One turn moves each row of this set onto another row. After a few examples, where does it send each row asked below?
ziv: [ 0.96 -0.02  0.56  0.89 -0.20  1.26  0.21  0.18 -2.29 -0.13 -0.43 -2.02
 -0.36 -1.66  1.46]
Kepi: [ 1.63  1.90  1.44 -3.09 -0.41 -1.31  1.21  1.69 -0.83 -2.10 -1.45 -0.62
  0.13  0.03  2.21]
ton: [ 2.41  0.19  2.15 -0.92  0.52 -1.19 -0.40  1.49 -3.60 -0.97  1.26  0.07
 -0.63  0.79  1.66]
reg: [-0.90  1.91  0.24 -2.26 -0.16 -0.46  1.51  0.75 -1.61  0.02 -0.33 -2.72
 -0.76  0.96  0.34]
sinas: [-0.18  1.91  1.36  0.29 -1.02 -0.06  0.20  1.77  0.07 -0.15 -0.65  0.56
  0.51 -1.96  2.84]
Rem: [ 0.82  0.24  0.96  0.30 -0.56  1.76  0.21 -0.12 -3.02  0.34  0.24 -2.44
  0.27 -1.20  1.99]
kaleg: [ 1.56  1.53  1.00 -3.43  0.13 -0.73  0.50  2.36 -0.72 -1.77 -0.97 -0.78
 -0.66 -1.32  1.99]
Nagal: [-1.22  2.37  0.06 -1.65 -1.72  0.29  1.79  0.79 -1.42 -0.60 -0.37 -2.37
 -0.52  0.55  0.59]
Kobak: [ 0.83  1.30 -0.90 -0.58 -1.36  0.13  0.03 -0.14 -4.23 -0.40  0.21  0.95
  1.68  1.42  1.29]
zani: [ 0.44  0.84  0.61  0.89 -0.38  1.83  0.23  0.05 -2.56 -0.11 -0.16 -2.21
 -0.06 -1.44  1.71]
Kogu: [ 2.38  1.57 -1.69 -2.92  0.86  0.44  0.58  0.01 -1.61 -0.62  0.96  1.86
  0.65 -0.04  1.97]
dudiz: [-0.79  0.77  0.75 -1.45 -0.18 -1.20  0.57  1.84  0.05  0.01  2.12  0.98
 -1.65  0.22  1.65]
Rop: [ 1.95  2.08 -1.89 -2.17  0.92  0.63  0.85 -0.37 -1.13 -0.71  0.88  1.85
  0.91 -0.02  2.22]
Mon: [-1.15  2.05  0.72 -2.06 -0.51 -0.02  1.87  0.75 -0.92 -0.01  0.01 -2.64
 -0.76  0.79  0.69]
bar: [ 1.83  1.23 -0.94 -3.04  1.12  0.19 -0.01  0.45 -0.91 -1.05  0.42  2.01
  1.20  0.05  1.77]
lop: [ 2.09  1.87 -1.24 -3.10  0.81  0.35  1.15  0.14 -1.62 -0.73  1.43  1.87
  0.63 -0.84  2.51]
zadod: [ 0.18  1.90  1.13 -0.22 -1.30  0.60  0.13  2.39  0.10  0.17 -0.68 -0.17
  0.19 -2.19  3.06]
Pep: [ 0.04  0.86  0.69 -1.63  0.75 -1.10  1.26  1.34 -0.32  0.42  2.38  1.25
 -1.45  0.53  1.27]
fofam: [ 3.38  1.71 -1.23 -1.27 -1.17  1.21 -0.25  0.75 -1.76 -0.31  0.96 -1.51
 -1.38 -0.14  4.01]
voma: [-0.24  1.63  0.79 -1.85  0.65 -1.05  1.70  1.57 -0.59  0.99  2.48  1.16
 -1.12 -0.01  1.42]
kadi: [ 1.26  1.44  1.88 -2.78  0.18 -0.82  1.23  2.16 -1.12 -2.11 -1.31 -0.79
 -0.01 -0.65  1.78]
Forot: [ 1.83  0.25  1.54 -1.78 -0.02 -1.26  0.60  1.77 -3.51 -1.71  1.46  0.24
 -0.92  1.80  1.70]
puvod: [-0.11  3.18 -0.60 -0.25 -3.19  0.31  0.28  1.08 -1.62  0.97  1.78 -0.21
 -0.35  0.70  3.07]
pulig: [ 0.05  1.82  0.25 -0.62 -1.56  0.74  0.56  1.88  0.54  0.50 -0.36  0.47
  0.21 -2.30  2.21]
Tofez: [ 0.04  2.68 -0.89 -0.24 -3.02  1.32  0.37  0.99 -1.37  1.28  1.44 -0.30
  0.08  1.23  2.56]
nufeg: [ 0.20  2.94 -1.31 -0.79 -3.00  1.22 -0.24  1.37 -1.64  1.05  0.62 -0.26
  0.66  0.57  3.28]
Lasel: [-0.02  3.28 -0.82 -0.58 -2.99  0.29 -0.40  1.53 -1.87  1.00  0.54 -0.68
 -0.03  0.93  3.39]
zutat: [-0.05  1.62  0.61 -0.64 -1.40  0.14  0.35  1.00  0.35 -0.12 -0.37  0.78
  0.82 -2.48  2.61]
miz: [ 3.81  2.05 -0.65 -1.64 -0.68  1.12 -0.91  1.48 -2.57 -0.46  1.08 -1.02
 -0.88  0.85  3.54]
Kis: [ 3.27  1.80 -1.24 -1.25 -0.85  1.48 -0.68  0.85 -2.74 -0.13  1.29 -1.34
 -1.22 -0.24  3.81]
Lati: [ 0.77  1.03 -0.80 -0.61 -1.27  0.52  0.21  0.10 -4.04 -0.28  1.36  1.31
  1.36  1.85  1.60]
Lif: [ 1.22  1.09  0.60  1.62 -0.81  1.93  0.25  0.47 -3.12 -0.40  0.01 -1.28
 -0.04 -1.04  1.41]
mibi: [ 1.95  1.53  1.36 -3.72 -0.41 -1.15  0.24  1.80 -0.78 -1.48 -0.97 -1.21
 -0.16 -0.54  2.50]
kifa: [-0.23  1.36  0.30 -0.99  0.96 -1.20  0.84  1.37 -0.74  0.57  2.61  1.06
 -1.60  0.86  1.48]
fulaz: [ 0.91  1.40 -0.35 -0.60 -0.72  0.94  0.26 -0.29 -4.13 -0.81  1.32  0.17
  1.19  2.31  1.25]
fuvof: [-1.03  2.02  0.92 -2.02 -0.61  0.12  1.85  0.80 -1.53  0.95  0.28 -2.60
 -0.21  0.63  0.64]
loka: [ 2.01  0.29  1.61 -1.61  0.88 -0.83 -0.24  1.56 -3.54 -2.04  1.32 -0.12
 -1.00  0.90  1.80]
Figoz: [ 0.87  2.31 -0.35 -0.87 -1.07  0.34  0.66 -0.28 -4.35 -0.43  0.69  0.18
  1.56  1.76  0.88]
belug: [ 3.24  1.25 -0.70 -1.90 -0.87  1.29 -0.29  0.46 -2.77 -0.50  1.51 -1.33
 -0.80 -0.56  4.18]
dabu: [ 2.39  0.02  1.60 -1.06 -0.44 -1.68  0.07  1.63 -3.28 -1.30  1.26  0.57
 -1.12  1.34  2.09]

zani -> Pep
mibi -> Figoz
miz -> Nagal
And these:
fulaz -> pulig
Forot -> nufeg
Kobak -> sinas
kifa -> fofam
lop -> Rem

